One turning vector, and how many ticks it has turned
The counts run from 0 to 364.
[137 164 161 143  92 127 111  98 110 159 167 112 180 104 105 126 104  98
 117] => 220
[123 135 115 158  89 138 128  79 176 175 146 143 166 126  76 120 117 128
 154] => 259
[160 141 116 111 140 114 145 101 215 143  87 109 124 123 122 140 117 125
 118] => 298
[144 134 143 120  88 184 139 127 140  87 137  94 149 128 177 157 139 131
 127] => 72
[106 100 135 109 128 121 100  85  95  95 185 148 143  96 118 113 139 177
 121] => 208
[138 137  94 116 122 155 130 116 182 121  99 107  73 105 151 127 159 184
 182] => 97
[166 131  66 137 153 154  85 123 127  88 142 129 165 128 110 129 152 175
 178] => 238
[198 123 135 148  84 108 118  88 122 123 110 140 142 110 127 147 149 123
 149] => 49
[130 147  85 153  99 148  71 116 155 116 131 129 163 109 141 103 144 155
 157] => 26
[134 117 121  99 166 144 102 123 151 110  63 156  65 144 121 147 111 166
 160] => 343
[142 125 157  90 184 135 111 151 143 131  98 128  91 129  86 160  82 138
 124] => 140
[172 117  82 118  94 126  94  97 173 138 108 158  93 117 142 111 146 150
 166] => 302
[157 142 113 145 131  97  87  99 143 155  71 167  90 107 149 127 143 149
 187] => 90
[141 110 170  96 130 145 100  85 146 150  82  99 127  84 203 116 100 140
 120] => 319
[ 60 165 117  96 137 126 101 148 140 154 138 136  94 108  88 112 109 153
 144] => 163
[160 146 105 129 111 141  87 159 165 151 155 120 181 134 120 104 138 122
 151] => 24
[112  96 136 113 111 171 100  95 173 144 150 141  86 128 164 134 115 159
 135] => 312
[ 93 133 108 135  98 198  86 106 172 153 118 161 111 134 130 150 101 143
 136] => 68
[129 173 104 125  92 136 162 115 179 122  83 132 106 116 100 193 124 116
 147] => 93
[180 140 138 112 133  68 136 119 114 107 135  99 166  91  91 145 124 110
 158] => 190
[191 132 120 176  79 119 130  88 146 131 110 142 145 132 127 153 155 126
 186] => 293
[176 151 127  94  93 139 140 135 166  89  88 113 110 107 116 182 128 105
 142] => 339
[148 116 100 138 141 160  99  81 152 100  86 178 160 157 114 142  94 142
 131] => 36
[142 117 163 128 109 135 165  76 146 131 156 171 164 127  70 122 103 108
 124] => 7
[154 144 149  73 123 141 106 127  97  63  91 123 105  89 140 127 116 134
 151] => 136
[141 120 106 147 126 152  87  85 137 119 126 181 156 126  96 165  89 122
 104] => 37
[146 172  92 136  95 104  94  99 140 133  71 163  83 119 140 165 120 117
 145] => 91
[159 124 151 141  90 155  93 134 123 127 138 115 141 129 149 183 126 131
 155] => 80
[175  96 188 109  97 154  93 125 142 153 157 141  91 107 125 134 119 142
 145] => 111
[121 157 141  95 108 143 153 168 183 169  69  98 130 121 125 144 114 108
 139] => 330
[170 100 193 132 125 127 114 139 131 160 148 133  82 134  95 159 113 128
 181] => 355
[145 120 150  96 128 167 107  79 139  98  80 132 137 116 193 123 102 143
 111] => 74
[121 164 131 135 128 115 144 101 150 140  69 116 143 105 151 177 107 115
 127] => 84
[129 106  75 154 151 173  79  95 143 104 110 145 163 153 138 142 122 169
 149] => 35
[116 121 135 150 155 142 152  83 156 138  63 134 141 112 173 158 116 141
 145] => 288
[160 144  85 119 121 128 160 140 207 148 123 109 119 111 124 155 128 129
 145] => 299
[ 91 135 120 119  88 167 153  89 164 119 114 161  98 123 103 149 112 117
 138] => 305
[112 146  94 131 182  81 137  99 126 139  99 111 136 132 103 106 128 153
 177] => 193
[ 90 128 176 110  77 146 132  86 118 126 119 130  87  87 146 138 124 138
 144] => 114
[153 145 181 127  99 143  84 155 158 185 117 138 129 124 147 161  96 116
 141] => 323
[124 111 123 139 157 100 137  58 188 187 149 124 157 121 143 112 119 150
 131] => 257
[188 133 100 157 131 154 149 140 186 150 128 114 101 120 120 146 147 145
 147] => 300
[102 124  90  88 155 108 152 102 149  86 120 139 119 122  84  93 124 129
 133] => 202
[ 65 163 137 121 114 101 117 111 128 166 139 141  97 100 103 140 122 123
 186] => 155
[151 165 102 144 122 141  83 169 158 147  95 107 116 120 160 168 142 164
 192] => 333
[180 136 140 145 115 120 127  89 129 121 100 107 165  88 183 148 135 125
 127] => 286
[127 119 145  93 117 172 143  81 136  89 122 120  62  85 175 142 140 160
 147] => 105
[108 137 162 121 120  97 129  81 102 139 130 132  81 106 156 140 131 132
 169] => 358
[119 108 135 144 117 142 152  68 142 126 165 163 154 132  78 136 109 119
 111] => 6
[155 100 165 118 156 130  96 131  98 105 129 147  81 130 104 171 141 142
 184] => 143
[ 80 128 145 123 152 100 132  74 100 105 112 137  83  83 126 174 110 142
 140] => 146
[152 122 169 105 156  96 138 125 135 146 155  71 113  86 117 169 134 153
 160] => 150
[158 132 114 120 115 119 151 104 203 172 146 113 122  98 105 140 129 128
 118] => 54
[152 101 125  91 136 135 144  93 166  89 189  96 148  95  72 146 126 123
 119] => 0
[138 115 128  98 157 150 121 138 150 101  78 142  93 110 131 148 131 162
 169] => 342
[119 104 146 131 161 116 111  64 144 157 134 137 168 111 139  69 103 133
 116] => 12
[158 119 101 142  91 188  70 134 163 138 155 136 154 107 165 111 146 150
 143] => 270
[ 97 141 187  85 109  80 155 101 144 162  92 122 107  96 134 115 100 105
 139] => 360
[117 145  87 111 177  55 103 123 137 159  97 135 134 119  77 100  99 131
 172] => 194
[158 139 121  88  93 151 137 113 193 128 120 122  92  85 120 155 123 106
  88] => 307
[177 160  84 120 159 125  95 140 179 113 122 106 182 139  95 132 117 134
 122] => 236
[ 92 145 149 118 127  68  95  86 105 168 128 145  84 101 107 128 131 150
 145] => 154
[120 116 189  84 152 103 159 108 126 138 117 126  94 100  88 157  83 138
 146] => 148
[106 169 199 108 117 143 126 135 158 168 126  75 102 103 135 140  94 124
 134] => 117
[105 134 178 107 144 142 145 105 142 134 171 101 170  85  96 120  83 126
  92] => 212
[103 115 170  91 124 126  79  96  87  94 120 163 153 131 132 121 111 145
 139] => 177
[135 122 103 107 162 133 123 133 158 129 202 104 144 116  73 143 126 153
 126] => 204
[153  94 185 103 154 145 118 114 138 132 177 100 181 123 113  79 122 148
 171] => 214
[119 163  73 130 157  84  99 125 143 182 138 131 140 105  71 116 128 134
 139] => 195
[102 140  87 119 139 103 139 103 107  84 151 122 133  71 103 108 136 132
 156] => 200
[ 97 112 168 102 152 113 156  89 121 125 105 124  81  94 109 168  83 136
 154] => 147
[117 151 106 148  64 150 149  67 144 132 154 118 162  88 150  83 155 115
 154] => 263
[108 174  74 126 104 140 113 106 154  94 105 150 175 104 128 134  98  86
  98] => 29
[134  87 118 125 172 147 124  87 127 107 163 114 151 134 107  84 133 163
 175] => 2
[ 93 102  97 150 140 143 109  72 131 160 173 180 138 107  96 152  90 146
 126] => 5
